In the data rows, the value 50 means zero.
Here are some points, one per row:
array([53., 51., 72., 42., 53., 47., 58., 52., 73., 52., 49., 61., 65.,
       50., 42., 47., 69., 48., 42., 37., 41., 50., 51., 64., 57., 55.,
       38., 65., 70., 30., 53., 26., 42., 50., 55., 35., 47., 53.])
array([43., 54., 58., 54., 41., 58., 76., 48., 46., 58., 50., 59., 55.,
       44., 47., 35., 50., 51., 42., 46., 54., 49., 39., 53., 48., 51.,
       55., 38., 45., 58., 44., 36., 57., 23., 58., 53., 51., 46.])
array([53., 56., 48., 51., 56., 61., 64., 42., 42., 51., 53., 55., 46.,
       46., 37., 50., 51., 51., 50., 43., 68., 49., 51., 59., 52., 52.,
       59., 36., 47., 60., 35., 47., 60., 37., 47., 60., 52., 51.])
array([57., 48., 44., 47., 49., 46., 51., 48., 43., 48., 37., 58., 49.,
       55., 52., 51., 54., 43., 56., 52., 56., 44., 44., 50., 62., 60.,
       48., 47., 43., 49., 52., 48., 48., 52., 55., 48., 61., 51.])
array([39., 45., 47., 60., 43., 66., 76., 51., 47., 62., 56., 54., 54.,
       48., 53., 32., 43., 41., 42., 49., 59., 45., 35., 47., 41., 57.,
       43., 36., 49., 61., 43., 34., 45., 27., 42., 50., 67., 50.])
array([45., 59., 45., 52., 45., 57., 51., 62., 34., 43., 42., 53., 40.,
       62., 48., 43., 55., 49., 57., 54., 39., 48., 45., 57., 50., 43.,
       56., 44., 45., 51., 40., 60., 56., 53., 52., 45., 60., 45.])
array([52., 31.,  3., 99., 31., 53., 49., 75., 37., 43., 61., 69., 99.,
       17., 55., 21., 62., 99., 51., 71., 72., 76., 60., 15., 80., 57.,
       66., 73., 69., 49., 59., 90., 43., 80., 69., 34., 37.,  4.])
array([46., 53., 44., 56., 51., 62., 73., 45., 46., 53., 52., 58., 58.,
       51., 39., 41., 44., 45., 44., 37., 50., 42., 41., 55., 49., 54.,
       56., 35., 48., 57., 48., 43., 51., 26., 57., 51., 56., 49.])
array([47., 51., 87., 29., 62., 85., 25., 51., 83., 60., 51., 50., 86.,
       43., 49., 43., 70., 39., 42., 18., 24., 39., 48., 57., 32., 69.,
       28., 61., 60.,  0., 48., 12., 33., 71., 54., 32., 40., 58.])
array([56., 53., 43., 46., 50., 45., 58., 44., 46., 54., 48., 48., 31.,
       51., 21., 55., 36., 46., 53., 40., 67., 44., 52., 47., 46., 57.,
       46., 43., 51., 40., 50., 45., 31., 53., 49., 46., 56., 64.])
array([35., 81., 55., 52., 57., 38., 62., 50., 53., 47., 49., 41., 16.,
       54., 32., 55., 64., 41., 48., 50., 36., 62., 50., 42., 53., 49.,
       68., 41., 34., 55., 38., 50., 63., 55., 62., 59., 38., 36.])
array([72., 35., 63., 48., 46., 30., 50., 61., 34., 43., 59., 56., 39.,
       62., 57., 50., 52., 38., 49., 45., 60., 48., 49., 58., 47., 55.,
       53., 50., 59., 57., 45., 55., 49., 63., 46., 59., 57., 52.])
array([50., 41., 50., 52., 56., 45., 33., 40., 57., 65., 47., 42., 59.,
       45., 42., 56., 48., 53., 50., 44., 59., 42., 65., 60., 33., 80.,
       33., 54., 62., 12., 44., 56., 30., 52., 43., 41., 46., 49.])
array([43., 51., 48., 48., 47., 56., 58., 53., 34., 44., 47., 53., 47.,
       55., 37., 50., 40., 48., 44., 45., 50., 41., 50., 58., 60., 46.,
       49., 39., 54., 51., 43., 49., 53., 41., 54., 49., 50., 51.])
array([51., 48., 42., 47., 53., 44., 45., 47., 32., 45., 42., 58., 41.,
       54., 40., 49., 48., 34., 56., 46., 49., 45., 41., 59., 51., 53.,
       51., 45., 48., 50., 48., 55., 47., 49., 56., 51., 51., 48.])
array([58., 52., 52., 37., 55., 51., 41., 58., 61., 51., 32., 56., 71.,
       51., 52., 57., 64., 50., 62., 57., 55., 44., 69., 53., 47., 49.,
       44., 50., 42., 62., 59., 62., 55., 62., 38., 31., 55., 51.])
array([38., 62., 45., 45., 59., 34., 51., 54., 50., 49., 47., 31., 23.,
       49., 50., 64., 63., 50., 47., 52., 43., 58., 62., 50., 45., 52.,
       75., 52., 36., 61., 44., 50., 45., 57., 59., 59., 39., 50.])
array([41., 41., 66., 74., 42., 82., 16., 51., 60., 48., 31., 59., 55.,
       50., 91., 50., 33., 54., 70., 46., 35., 59., 30., 52., 43., 20.,
       57., 64., 49., 63., 72., 69., 56., 46., 39., 71., 36., 52.])
array([78., 52., 68., 40., 75., 99.,  0., 39., 65., 68., 36., 45., 40.,
       49., 81., 69., 24., 74., 36., 55., 64., 44., 63., 68., 14., 53.,
       61., 57., 45., 34., 71., 77., 78., 68., 53., 62., 28., 49.])
array([22., 48., 64., 37., 50., 17., 38., 28., 57., 49., 58.,  9., 44.,
       32., 67., 73., 54., 34., 22., 49., 11., 61., 55., 42., 64., 22.,
       47., 76., 35., 68., 69., 59., 48., 84., 32., 47., 64., 59.])
array([68., 52., 49., 46., 40., 33., 55., 50., 67., 43., 70., 51., 38.,
       60., 55., 55., 38., 56., 45., 41., 55., 44., 66., 34., 53., 44.,
       33., 59., 58., 55., 54., 33., 49., 57., 51., 60., 59., 58.])
array([48., 36., 50., 49., 48., 54., 45., 48., 45., 46., 51., 47., 61.,
       50., 54., 42., 46., 41., 58., 44., 58., 52., 50., 67., 53., 48.,
       42., 48., 50., 46., 54., 66., 44., 45., 46., 50., 53., 57.])
array([59., 50., 49., 47., 56., 57., 57., 44., 36., 56., 54., 54., 46.,
       51., 36., 48., 49., 44., 53., 39., 65., 41., 49., 54., 58., 61.,
       62., 34., 52., 62., 38., 44., 61., 36., 54., 53., 55., 49.])
array([49., 57., 47., 51., 54., 46., 33., 58., 52., 51., 50., 41., 59.,
       53., 55., 60., 52., 58., 50., 63., 34., 59., 39., 52., 44., 38.,
       44., 56., 43., 58., 47., 53., 49., 37., 39., 52., 49., 39.])
array([60., 35., 47., 37., 52., 39., 49., 62., 40., 42., 31., 62., 53.,
       51., 60., 60., 64., 52., 61., 55., 59., 59., 55., 44., 52., 44.,
       52., 35., 50., 58., 54., 55., 49., 62., 47., 33., 46., 67.])
array([41., 72., 46., 44., 56., 47., 61., 45., 51., 46., 59., 50., 24.,
       55., 32., 40., 63., 59., 46., 49., 52., 60., 57., 44., 48., 44.,
       65., 41., 37., 59., 32., 53., 62., 50., 43., 61., 42., 42.])
array([45., 37., 31., 79., 26., 37., 63., 77., 42., 34., 83., 58., 57.,
       31., 51., 49., 43., 66., 40., 46., 90., 51., 71.,  6., 63., 40.,
       44., 81., 98., 31., 60., 17., 50., 51., 53., 37., 50., 58.])
array([52., 47., 46., 49., 41., 50., 51., 44., 42., 45., 41., 52., 45.,
       60., 47., 44., 48., 41., 59., 52., 51., 46., 47., 49., 50., 51.,
       49., 44., 44., 43., 56., 54., 50., 51., 57., 50., 52., 51.])
array([56., 59., 49., 42., 45., 43., 63., 54., 54., 45., 49., 53., 44.,
       57., 58., 63., 43., 56., 50., 64., 36., 48., 41., 57., 54., 53.,
       47., 65., 44., 57., 41., 45., 50., 42., 52., 44., 52., 45.])
array([55., 43., 51., 50., 55., 57., 43., 43., 34., 49., 46., 54., 46.,
       61., 37., 44., 39., 38., 61., 45., 54., 43., 45., 61., 58., 54.,
       54., 29., 51., 46., 53., 50., 53., 51., 55., 55., 53., 56.])
array([44., 56., 54., 56., 45., 49., 57., 50., 44., 47., 49., 43., 38.,
       64., 44., 43., 56., 55., 51., 54., 30., 60., 45., 49., 63., 47.,
       45., 51., 41., 53., 48., 55., 52., 46., 61., 53., 46., 42.])
array([29., 50., 50., 61., 52., 53., 65., 42., 66., 62., 62., 45., 53.,
       37., 53., 35., 45., 46., 42., 59., 39., 47., 40., 41., 38., 51.,
       37., 50., 49., 57., 46., 34., 47., 27., 42., 59., 61., 53.])
array([56., 47., 58., 34., 55., 52., 46., 44., 58., 48., 42., 46., 63.,
       53., 45., 55., 56., 48., 57., 57., 59., 47., 57., 58., 51., 55.,
       46., 53., 47., 51., 55., 62., 48., 57., 52., 44., 55., 53.])
array([57., 55., 51., 38., 46., 47., 45., 59., 52., 46., 52., 42., 59.,
       51., 59., 65., 43., 54., 52., 68., 36., 52., 41., 46., 41., 44.,
       49., 59., 44., 58., 45., 47., 51., 34., 46., 48., 61., 42.])
array([48., 40., 40., 42., 54., 24., 49., 27., 72., 63., 67., 41., 46.,
       42., 65., 42., 44., 41., 50., 69., 43., 52., 49., 43., 53., 46.,
       51., 51., 55., 51., 51., 58., 50., 46., 38., 63., 31., 60.])
array([53., 51., 39., 44., 52., 36., 43., 53., 44., 44., 47., 47., 44.,
       54., 56., 61., 48., 47., 62., 60., 46., 48., 51., 49., 48., 49.,
       43., 39., 43., 58., 58., 52., 44., 61., 45., 56., 45., 58.])
Along one direction, these points spread out more than along any other. Take the direction at right angles to it along which they spread out most. Then take the direction at right angles to both along which they spread out most. Go by this last direction. Where along it does each point below lie, from 0 to 99? 50 is the average, and the first point above lies past it. One standard deviation of the points above along it is 16.
array([47., 51., 87., 29., 62., 85., 25., 51., 83., 60., 51., 50., 86.,
       43., 49., 43., 70., 39., 42., 18., 24., 39., 48., 57., 32., 69.,
       28., 61., 60.,  0., 48., 12., 33., 71., 54., 32., 40., 58.]) --> 99
array([38., 62., 45., 45., 59., 34., 51., 54., 50., 49., 47., 31., 23.,
       49., 50., 64., 63., 50., 47., 52., 43., 58., 62., 50., 45., 52.,
       75., 52., 36., 61., 44., 50., 45., 57., 59., 59., 39., 50.]) --> 31
array([45., 37., 31., 79., 26., 37., 63., 77., 42., 34., 83., 58., 57.,
       31., 51., 49., 43., 66., 40., 46., 90., 51., 71.,  6., 63., 40.,
       44., 81., 98., 31., 60., 17., 50., 51., 53., 37., 50., 58.]) --> 71
array([22., 48., 64., 37., 50., 17., 38., 28., 57., 49., 58.,  9., 44.,
       32., 67., 73., 54., 34., 22., 49., 11., 61., 55., 42., 64., 22.,
       47., 76., 35., 68., 69., 59., 48., 84., 32., 47., 64., 59.]) --> 18
array([53., 51., 72., 42., 53., 47., 58., 52., 73., 52., 49., 61., 65.,
       50., 42., 47., 69., 48., 42., 37., 41., 50., 51., 64., 57., 55.,
       38., 65., 70., 30., 53., 26., 42., 50., 55., 35., 47., 53.]) --> 79
array([56., 59., 49., 42., 45., 43., 63., 54., 54., 45., 49., 53., 44.,
       57., 58., 63., 43., 56., 50., 64., 36., 48., 41., 57., 54., 53.,
       47., 65., 44., 57., 41., 45., 50., 42., 52., 44., 52., 45.]) --> 45
array([72., 35., 63., 48., 46., 30., 50., 61., 34., 43., 59., 56., 39.,
       62., 57., 50., 52., 38., 49., 45., 60., 48., 49., 58., 47., 55.,
       53., 50., 59., 57., 45., 55., 49., 63., 46., 59., 57., 52.]) --> 48
array([53., 51., 39., 44., 52., 36., 43., 53., 44., 44., 47., 47., 44.,
       54., 56., 61., 48., 47., 62., 60., 46., 48., 51., 49., 48., 49.,
       43., 39., 43., 58., 58., 52., 44., 61., 45., 56., 45., 58.]) --> 38
array([56., 47., 58., 34., 55., 52., 46., 44., 58., 48., 42., 46., 63.,
       53., 45., 55., 56., 48., 57., 57., 59., 47., 57., 58., 51., 55.,
       46., 53., 47., 51., 55., 62., 48., 57., 52., 44., 55., 53.]) --> 51
array([59., 50., 49., 47., 56., 57., 57., 44., 36., 56., 54., 54., 46.,
       51., 36., 48., 49., 44., 53., 39., 65., 41., 49., 54., 58., 61.,
       62., 34., 52., 62., 38., 44., 61., 36., 54., 53., 55., 49.]) --> 59
array([52., 47., 46., 49., 41., 50., 51., 44., 42., 45., 41., 52., 45.,
       60., 47., 44., 48., 41., 59., 52., 51., 46., 47., 49., 50., 51.,
       49., 44., 44., 43., 56., 54., 50., 51., 57., 50., 52., 51.]) --> 50
array([48., 36., 50., 49., 48., 54., 45., 48., 45., 46., 51., 47., 61.,
       50., 54., 42., 46., 41., 58., 44., 58., 52., 50., 67., 53., 48.,
       42., 48., 50., 46., 54., 66., 44., 45., 46., 50., 53., 57.]) --> 52
